Each row is where one point has got to under a steady rotation. How many steps took it there?
The counts run from 0 to 514.
30; 29; -80; -240; 68; 193; -158; 114; -281; 97; -83; 152; 156; -135; 215; 243; -139; 0; -201; 41; 20; -259; -26; 31; 166; -48; 94; 85; -123; 129; 147; 230; 278; 209; 46; 260; -123; -57; 28; 123; -104; -69; 91; -143; 97; -126; 17; 105; 53; 38; 75; 8; 270; -93; 3; -85; -69; 162; -192; 185; 113; 227; 134; 208; 91; -128; 90; -79; 43; 228; -43; 28; -5 => 503
77; -167; 18; -221; 2; -2; 72; -29; 13; 2; -99; -266; 34; -1; -126; -22; -100; 126; -192; 47; -115; 124; 123; -3; 109; 97; -101; 109; -195; 219; 68; -1; 118; 302; 19; -58; -188; -108; -127; 22; 120; -13; 47; 286; 274; -306; 131; -82; -33; 37; 79; 133; -347; -223; -6; 24; -101; 26; -166; 28; 87; 85; 73; 30; -231; 72; -78; -72; -22; 139; 103; -143; 128 => 160
-134; -122; 20; -188; 127; -61; 79; 11; 75; 12; 123; -90; 113; -46; -195; -12; 235; 140; -183; -125; 14; -26; -302; 32; 203; 250; -248; 66; 47; 179; 22; -172; 66; 23; 24; -236; -255; 47; 199; 70; -41; -82; 25; 106; -39; -67; -145; 77; -207; 17; 175; 16; 169; -158; -100; -143; -20; -126; 39; 193; -95; 213; -223; 40; -194; 141; -15; -157; 183; 121; -38; -8; -10 => 447
-77; -123; -114; 13; -125; -166; -14; 117; -376; 41; -49; -165; -82; -120; 49; 107; -157; -172; -71; -159; 101; -101; -167; 240; 107; -127; -49; 65; 312; -33; 124; 195; 86; 113; -2; 79; -24; -87; -75; -43; 56; -61; 120; -155; 53; -50; 136; 53; -201; 22; 50; -222; 139; -6; 95; -76; -277; -323; -1; -131; 286; 197; 84; -80; 92; -61; 90; -146; 59; -142; 118; 139; 79 => 218
135; 139; -92; -166; -23; 144; -176; 154; -54; 212; -134; 47; 94; -161; -25; -107; -57; -37; -85; -294; 53; 38; -69; -23; 408; 22; 7; -156; -30; 79; 135; -30; 31; 112; -148; 155; -59; -197; 25; -87; -74; 229; -90; -136; 1; -21; 112; 74; 22; 143; -26; -67; 158; 276; 151; -73; -109; 155; -196; 106; 67; 310; 2; 79; 219; -88; 47; 22; 83; 85; -251; -48; -140 => 19
204; 264; 146; -28; -37; 39; -14; 123; 60; -122; -85; -160; 49; -75; 174; -350; -152; 36; -145; -314; 60; 57; -99; -79; 189; 293; -103; -80; -48; 133; 148; -113; 134; -6; 52; -3; -33; 121; 47; 285; 82; 80; -175; 106; 192; -172; 262; 106; -265; -130; 35; -23; -9; 211; 100; -131; 151; -60; -139; 58; 16; 12; -77; 10; 191; 160; -224; -95; -81; 92; -19; -83; 19 => 275
178; -308; -19; -207; 44; 135; 7; 83; -234; 131; -168; 180; 121; -3; 101; -153; 114; -52; -147; -176; 54; 203; -291; -54; 100; 61; -10; 69; 163; 87; 14; -161; 143; 51; -105; 120; 70; 37; -168; 34; 73; 273; -61; -177; 21; 3; -63; 102; -75; -122; -184; -151; 351; -5; -89; -87; -152; 116; -182; 50; 67; 97; 232; 114; 109; -81; 13; 157; 23; -83; 75; -8; -254 => 470
272; -108; 159; 65; 313; -75; 15; 217; -5; 77; -58; 50; -148; 40; -1; 16; 11; 91; -154; -163; -154; 45; -46; -237; 93; 158; -131; -93; -172; -33; -4; -136; 81; -36; 38; -9; -95; 153; -120; -13; 16; 171; -5; -190; -38; -81; -208; 272; -75; -10; 282; 141; -24; 144; -119; -342; 99; 41; -66; 55; -101; 7; -179; 46; 123; 83; -114; 24; 287; 223; 105; -71; 22 => 191
-44; -52; -140; -70; 4; 208; 37; 133; -385; 33; -106; 251; 73; -69; -23; 12; -95; 110; 122; -33; 103; -220; -350; 312; 92; -120; 1; -140; 195; 23; 4; 141; 92; -142; 100; 50; 13; 86; -88; 211; -50; 119; 93; -19; -45; -94; -54; 124; 29; -61; -273; 7; 190; -4; 42; -162; -69; 68; -68; 4; 111; 249; 20; 220; -165; -123; 109; -18; -2; 85; 123; 95; -30 => 134
-82; -13; 140; 33; 159; 82; 37; -123; -212; -211; -71; 159; -118; -70; 114; 74; 4; 65; -62; -206; -79; 3; -185; 102; 136; 203; -129; -68; -2; 90; -240; 26; 44; -247; 52; 204; 11; 105; 0; 68; -1; 149; 151; -32; -115; -158; -10; 78; -38; -35; 42; -34; 194; 122; -53; -378; 10; -129; -74; -89; -8; 375; 32; 184; -65; -27; 26; -142; 304; 138; 192; 147; 166 => 297
-8; 59; -180; 44; -142; 301; -89; 122; -259; 163; -185; 86; -205; -185; 124; -47; -208; -61; 39; 76; 78; 13; 54; 140; 85; -192; 51; -53; -154; 195; -131; -64; 151; 24; -4; 222; -159; -189; -377; -26; 200; 239; 185; 39; 91; 60; 156; 70; 13; 143; -247; -92; 114; -33; -28; -10; -110; 51; -117; -136; 78; 102; 100; 4; 125; -77; -131; 203; -27; -227; -61; 13; 104 => 96
18; 23; -170; -52; -73; -197; 97; -2; -58; -110; -205; 77; -327; -96; 144; 95; -142; -44; -41; -245; 1; -14; 10; 95; -93; -59; -243; 131; -204; 86; -94; -33; -134; -87; 122; -6; -183; -222; -177; -105; 171; 224; 136; -160; -185; -180; 144; 201; -73; -20; -33; 3; -274; 72; -10; -242; 107; -162; 16; 26; 30; 126; 42; -35; -33; -30; -160; 160; 152; 28; 87; -19; 301 => 43
190; 63; 6; 45; 4; -42; 37; 158; -14; -16; 28; 181; -89; -84; -124; 57; 83; 45; -43; -132; 46; -185; -304; -70; -56; 92; 31; -82; 180; -163; 142; -18; 105; 27; -51; -35; -187; -34; 69; 33; 200; -85; -63; 65; -94; -69; 4; 98; -77; -172; 120; 6; 213; 21; -69; -236; -15; -224; -117; 294; -103; -9; -120; -282; 260; -26; -296; 24; -48; 68; -2; 116; 109 => 401
263; -24; 1; 34; -65; -185; 91; 171; 39; 141; -172; -89; -159; -56; -157; 132; -147; -19; -43; -191; -1; -32; -279; 91; -107; -99; 39; -115; 232; -172; -13; 229; 215; 72; 166; -131; 23; 281; -268; 77; 185; 36; 62; 13; 131; -69; -104; 88; -326; -214; -1; -37; 237; -81; -192; -279; 26; -7; -42; -38; 66; -195; -34; -80; 44; 110; 54; -44; 124; -6; 237; 28; -6 => 478
99; 89; 90; -99; 59; -163; 192; 53; -102; 58; -66; 282; 8; -89; 238; 35; 234; -88; -329; -270; -8; -41; -59; 9; -128; 189; 39; 208; 235; 93; -172; 193; 75; -21; 30; 72; 41; -23; -91; 66; 188; 72; 37; -8; -157; -41; 86; -27; 41; -27; -178; -32; 146; -1; 16; -192; -58; -166; -67; 131; 39; 190; 385; -97; 112; -179; 75; 254; 40; 98; -4; -136; 39 => 253
95; 4; 44; 107; 160; 172; -284; -14; -264; -50; -171; 8; 102; -81; 186; -210; -57; 13; -193; -83; 143; 206; -134; -49; 264; 125; 42; -43; -8; 86; 61; -99; 186; -34; 143; 180; 5; 234; -39; 355; 22; 87; -20; -140; 170; -98; 129; 164; -153; -112; 99; -148; 258; 67; -92; -208; 26; 21; -271; 39; 10; 87; -97; 115; 189; -34; -156; -117; -49; -45; 144; 16; -58 => 61
-44; 161; -192; 60; -15; 58; -93; 223; 255; 24; -71; 6; -219; -122; -30; 208; -152; 88; -67; 12; -29; -211; 5; 25; -11; 21; -142; -127; -327; 282; 163; 37; 102; 92; 116; -124; -339; -73; 60; -80; 29; 79; 51; 56; 76; -89; 3; 232; -149; 122; 206; 62; -73; -164; -27; -83; 48; -99; 96; 192; -94; -10; -288; -188; 94; 81; -198; 36; 145; 110; 1; 36; 288 => 118
271; 12; 171; -104; -34; 132; -4; 284; -168; 183; 59; 113; -114; 267; 32; -90; 45; -95; -124; -208; -57; -40; -177; 165; -45; -19; -212; -178; -11; 130; -147; 54; 45; 33; -334; -87; -53; 177; -159; 65; 101; 115; 59; -9; 98; 51; -63; 121; 47; 259; -127; -76; -73; 79; 187; 17; -230; -192; -70; -221; 124; 91; 107; -154; -85; 126; 170; 45; 69; -62; -44; -212; -81 => 306
-9; -80; 118; -105; 112; 3; 132; 17; -36; 83; -58; -73; -191; 84; 216; 204; -54; -120; -295; 180; -61; 22; 174; -152; 48; 72; -109; 159; -306; 267; -103; -38; 176; 42; 43; 115; -245; -10; -169; 46; 260; -31; 268; 74; 119; -26; 45; 41; -134; 210; 172; 63; -137; -138; -53; -19; -83; -294; -158; 52; 161; 169; 118; -71; -70; 79; -85; -116; 124; 103; -43; -23; 274 => 375
53; 126; -54; -125; -191; -77; 23; 78; -63; -113; -245; 6; -65; 48; 289; 80; -29; -153; -136; -251; 15; -265; -50; 162; -34; 56; -247; -50; 31; 147; 7; 88; -66; 82; -32; 7; 117; -113; -15; 103; 43; -44; -25; -26; 178; -184; 341; 167; -117; -62; -156; -202; -4; -22; 314; -40; -53; -220; 17; 54; 252; 316; 72; -99; 78; 127; -80; 4; 258; -99; -66; 138; 118 => 380
141; 126; 1; -57; -102; 41; -104; 66; -284; -148; -238; 44; 134; -200; 60; -179; -136; 47; -64; -128; 114; -115; -181; 267; 225; 29; -17; -126; 79; 19; 52; 7; 134; 102; 27; 135; 196; 24; -56; 200; -29; -132; -138; 72; 313; -124; 274; 107; -78; -83; -89; -184; 329; -89; 141; -107; -52; -26; -115; -72; 257; 229; -28; 144; 102; 68; -35; -13; 40; -185; -76; 84; 12 => 58
217; -101; -69; -350; 12; 257; -50; 150; 10; 127; -104; 71; 100; 51; -64; -184; -1; 104; -154; -151; -36; 92; -251; -51; 226; 161; -157; -99; -139; 168; 134; -283; 117; 193; -210; -47; -294; -51; 230; -31; -148; 175; -98; -77; 11; -115; -75; 251; 22; 16; 71; 16; 6; 3; -32; 65; -40; 92; -28; 131; -60; 229; -63; -3; 1; 121; -178; -11; 88; 31; -221; 15; -143 => 234
75; 194; -1; -74; 39; -54; 163; 116; 101; -108; -175; 209; -14; -247; -305; 50; 115; 210; -52; -172; -25; -277; -203; 133; 105; 134; -224; -36; 10; 13; -26; 67; -10; -207; 98; -218; -109; -18; 23; -41; 150; -24; -62; 166; -163; -152; -20; 141; -57; -68; -119; 199; 81; -123; -26; -306; 64; -79; 77; 194; 49; 194; -52; -53; -137; 70; -66; 19; 294; 243; 143; -14; 48 => 80
-141; -121; -236; -24; 34; 348; -175; 82; -242; -73; -157; 26; -34; 87; 193; 259; -206; 51; -88; 23; -81; -149; -7; 60; 15; -42; -171; -50; -263; 305; -5; 93; 50; -16; 172; 106; -158; 5; -45; 87; -61; 62; 169; 13; 290; -74; 90; 207; -72; 37; 9; 100; -17; -173; -70; -8; -59; -124; -115; 174; 89; 214; -236; -56; -18; -52; -130; -165; 211; 17; 116; 162; 224 => 10
-45; -161; -43; -293; 82; -22; 204; 49; 73; -131; -68; -75; 28; -46; 19; 138; 27; 38; -198; -299; -93; -78; -159; -220; 170; 196; -217; 102; -47; 107; 143; 1; 100; -4; 74; -69; -295; -92; 240; -12; -77; 17; 32; -118; -78; -244; 4; 93; -147; -108; 148; 114; -83; 70; -126; -142; 39; -100; -58; 181; -68; 229; -12; 127; -87; 61; -11; -269; 85; 360; 56; 90; 106 => 449
-104; -22; -172; -41; 49; 401; -59; 69; -210; -120; -158; -73; -43; 106; 32; 167; -205; 139; 63; -2; -91; -202; -3; 147; 125; -125; -158; -160; -262; 311; 61; 72; -17; -13; 49; 201; -78; -35; -13; 40; -57; 41; 180; 2; 215; -40; 181; 76; -45; 8; -28; 45; -5; -64; 58; 16; -15; -236; -191; 104; 137; 196; -198; 3; 75; -25; -56; -239; 274; 43; -57; 102; 234 => 11
-185; 37; -353; 71; 1; -5; -251; -72; -198; -1; -109; 95; 92; -229; 241; -40; -50; 36; -107; -60; 158; 53; -25; 90; 92; 103; -34; 174; -3; 353; 63; 31; 17; -29; 273; 95; -32; -128; -36; 109; 46; 242; 121; -65; 124; -123; 301; 82; -10; -33; -38; -65; 80; 19; -17; -253; 60; -8; -104; 180; 40; 139; -110; 120; 119; -191; -67; 17; 59; 137; 202; -34; 87 => 170
-87; -163; -182; -163; 71; 108; -53; 1; -23; 127; 109; 120; -79; -11; -162; 152; 15; 171; 0; 210; 9; -61; 6; -30; -7; -24; 13; 18; 87; 216; 25; 64; 102; 65; 18; 144; -145; -167; -282; -73; 204; 209; 225; 206; 20; -109; 29; -218; 23; -5; -67; 21; 93; -56; -103; -188; -55; -47; -370; 234; -24; 41; -44; 62; -27; -280; 133; 10; 60; 204; -9; -96; 231 => 247
161; 80; -161; -69; 121; 302; -257; 172; -236; 17; -125; 233; -10; 66; 7; -245; -133; 22; -49; -237; -33; 144; -183; 79; 179; -57; 41; -72; -4; 36; 53; -115; 11; 117; -117; 210; -89; -94; -11; -46; 1; 311; -207; -293; -34; -143; 76; 150; 121; -49; -1; -122; -88; 127; 49; -88; -32; 125; -233; -81; -64; 141; 140; 37; 229; -109; -167; 238; -84; -16; -135; -106; 7 => 21
-64; 225; -362; -39; -64; -22; -120; 161; 29; 63; 2; -97; -87; -203; -272; -162; -181; 89; 103; -80; 207; -32; -115; 176; 184; -176; 52; -89; 1; 86; 240; -61; -31; 153; 45; -18; -346; 6; -11; -31; 12; 243; -9; -170; 37; -67; 184; 7; -50; 19; 51; -121; -129; -9; -31; -71; 135; 65; -130; 113; -30; -67; -206; 31; 76; -75; -80; 110; -41; 186; -165; -216; 86 => 280
33; 72; 61; 191; -97; 138; -138; 5; -273; -16; -115; -111; -151; -96; 102; -35; -145; -111; -253; -270; -7; 114; -156; 200; 79; 112; 39; 25; 47; 73; -212; 223; 225; -47; 89; 46; -27; 135; 4; 87; 88; 39; 62; 98; 129; -38; 104; 89; -127; -74; 93; -110; 10; 43; 18; -49; -248; -148; 62; -264; 57; 183; 167; 65; 58; -44; -14; -168; 72; -66; 324; 175; 21 => 221
70; 139; -48; 32; 152; 22; 130; 116; 45; -88; -99; -3; -81; -103; -413; -25; 101; 144; -31; -130; -113; -177; -127; 59; 199; 64; -2; 54; 9; -95; 10; -12; 25; -88; -7; -204; -168; -75; -58; -131; 262; 14; -109; 277; -129; -11; -6; -99; 100; -121; 97; 163; -188; -43; -51; -101; -81; -348; -48; 143; 103; 125; -80; -338; 7; -91; -279; 145; -6; 133; 57; -68; 106 => 77
-50; 96; -89; 63; 29; -17; -83; 204; 57; 255; 174; -63; 7; 35; -250; -19; 111; 78; -181; -350; 4; 71; -312; 101; 113; 183; 17; -19; 242; 189; 0; 115; 228; 185; -132; -163; -271; 68; 125; -47; 59; 114; 10; 94; 52; 13; -56; -28; -67; 118; 228; -148; 71; -5; -60; -92; -249; -69; 34; 4; -77; -39; -19; -154; 107; -56; 187; -55; 43; 241; 9; -160; -81 => 70
74; 100; 195; 92; 65; 13; -5; 206; -58; -12; 69; -220; -170; -218; 13; -57; -110; -21; -237; -154; 35; 112; -243; -50; 57; 214; 22; -3; -150; 38; 51; -79; 252; -16; 63; -120; -258; 163; 69; 151; 179; -59; 51; 192; 11; 35; -81; 162; -223; 11; 340; 62; -108; 31; -53; -52; -25; -141; 63; -161; -17; -16; -151; -188; -30; 171; -169; -167; -157; 83; 205; 41; 13 => 114
232; 29; 102; -182; 237; -47; -35; 104; -255; 51; -118; 239; 67; 148; 5; -130; 168; 5; -124; -244; 62; -83; -135; 188; 39; -28; -10; 8; 234; 5; -144; 38; 13; 79; -109; 207; 164; 56; -184; 107; 15; 70; -87; -176; 83; -44; 74; 65; 136; 27; -196; -169; 200; -73; 126; -189; -17; 2; -235; 38; 83; 178; 286; 96; 12; -52; 174; 190; 174; 11; -206; -326; -108 => 467
83; -199; 47; -188; 136; -20; 52; 50; 43; 5; -16; -127; 85; 32; -132; -18; -77; 1; -167; 212; 2; 40; 7; -99; 41; 155; -68; 134; -184; 290; 187; -186; 64; 221; -1; -91; -275; -110; -151; 41; 128; -14; 30; 273; 239; -191; 115; -7; -23; 63; 104; 175; -192; -277; 8; 77; -111; -182; -128; 144; 146; 110; -31; -72; -160; -12; -231; 8; -92; 62; -22; -42; 147 => 161
60; -53; -10; -251; 51; -4; 10; 185; -147; -14; -139; 53; 226; 89; 179; 146; 133; -79; -191; -349; -5; -244; -162; 6; 207; 93; -214; 80; -99; 118; 4; 33; 47; -153; 124; -66; 38; -55; 116; 104; -173; -22; -30; -215; 4; 25; -23; 124; -44; 26; -10; -1; 184; 18; 26; -4; -95; -143; -56; 258; 145; 303; 66; 37; 7; 36; 41; -135; 336; 202; -75; 15; -203 => 340
110; 188; 147; -19; 191; 180; -9; 205; -126; -17; 30; -63; 153; 152; 95; -114; 78; 47; -57; -225; 20; -241; -35; 129; 234; 106; -98; -101; 1; 94; -11; 120; 51; -13; -116; 99; 79; 145; -9; 254; 20; -24; -11; 61; 204; 36; 198; -19; -25; 88; -48; 13; 50; 166; 79; -56; -88; -213; -362; 164; 121; 231; -2; -26; 158; -60; 160; -111; 207; 222; -275; -173; 18 => 15
-10; 69; -291; -35; 48; 196; -116; 114; -207; -89; -187; -94; 3; 19; 124; -157; -229; -77; 101; -147; 118; 19; -142; 66; 185; -287; 17; 20; -195; 102; 2; -175; 72; -204; 152; 69; -75; 27; -102; 94; -46; 179; -11; -297; 113; 48; 246; 177; -146; -106; -105; -17; -58; 162; -111; 49; 18; -86; -217; 147; -7; 112; -79; 9; 78; -3; -112; -36; 10; 30; -17; 76; -44 => 387
54; 2; 63; -292; -28; -22; 341; 160; -46; -107; -5; 92; -156; 278; -7; 84; 63; -7; -54; -199; -27; -236; -244; 78; -242; -74; -185; 77; 40; 113; -158; 101; -42; -99; -89; -68; -245; 25; -47; 74; 23; 154; 94; -60; -169; -124; -60; 31; -61; 10; -77; 102; -301; -56; -87; 25; 23; -223; -115; 64; -8; 136; 222; -115; -232; -1; 16; 97; 26; 298; -34; -88; 133 => 412
182; 33; -211; 53; 90; 245; -174; 100; -264; -51; -88; 80; -14; 63; -179; -341; -123; 155; 48; -153; -95; 116; -179; 139; 254; -30; 79; -109; 112; 21; 56; -115; -81; 11; -158; 106; -7; -26; -122; -65; 48; 285; -192; -108; 67; -82; 124; 19; 137; -145; -38; -103; -123; 140; -4; -84; -70; -35; -331; -163; 72; 146; 33; -13; 178; -182; -68; 139; -13; -27; -22; -97; -7 => 22
-70; -1; -51; 198; 14; 325; -183; 89; -158; 124; -14; -142; -129; 59; 171; 0; -124; -53; -252; -43; -25; 133; -122; 2; 49; 119; 10; -27; -215; 251; -161; -31; 319; -164; 61; 62; -86; 123; -41; 88; 118; 80; 162; 153; 95; 118; -26; 130; -177; 115; 131; 8; 81; -11; -71; 75; -238; -194; -55; -75; 25; 76; -62; -173; 199; 59; -140; -182; -6; -98; 220; 129; 18 => 223
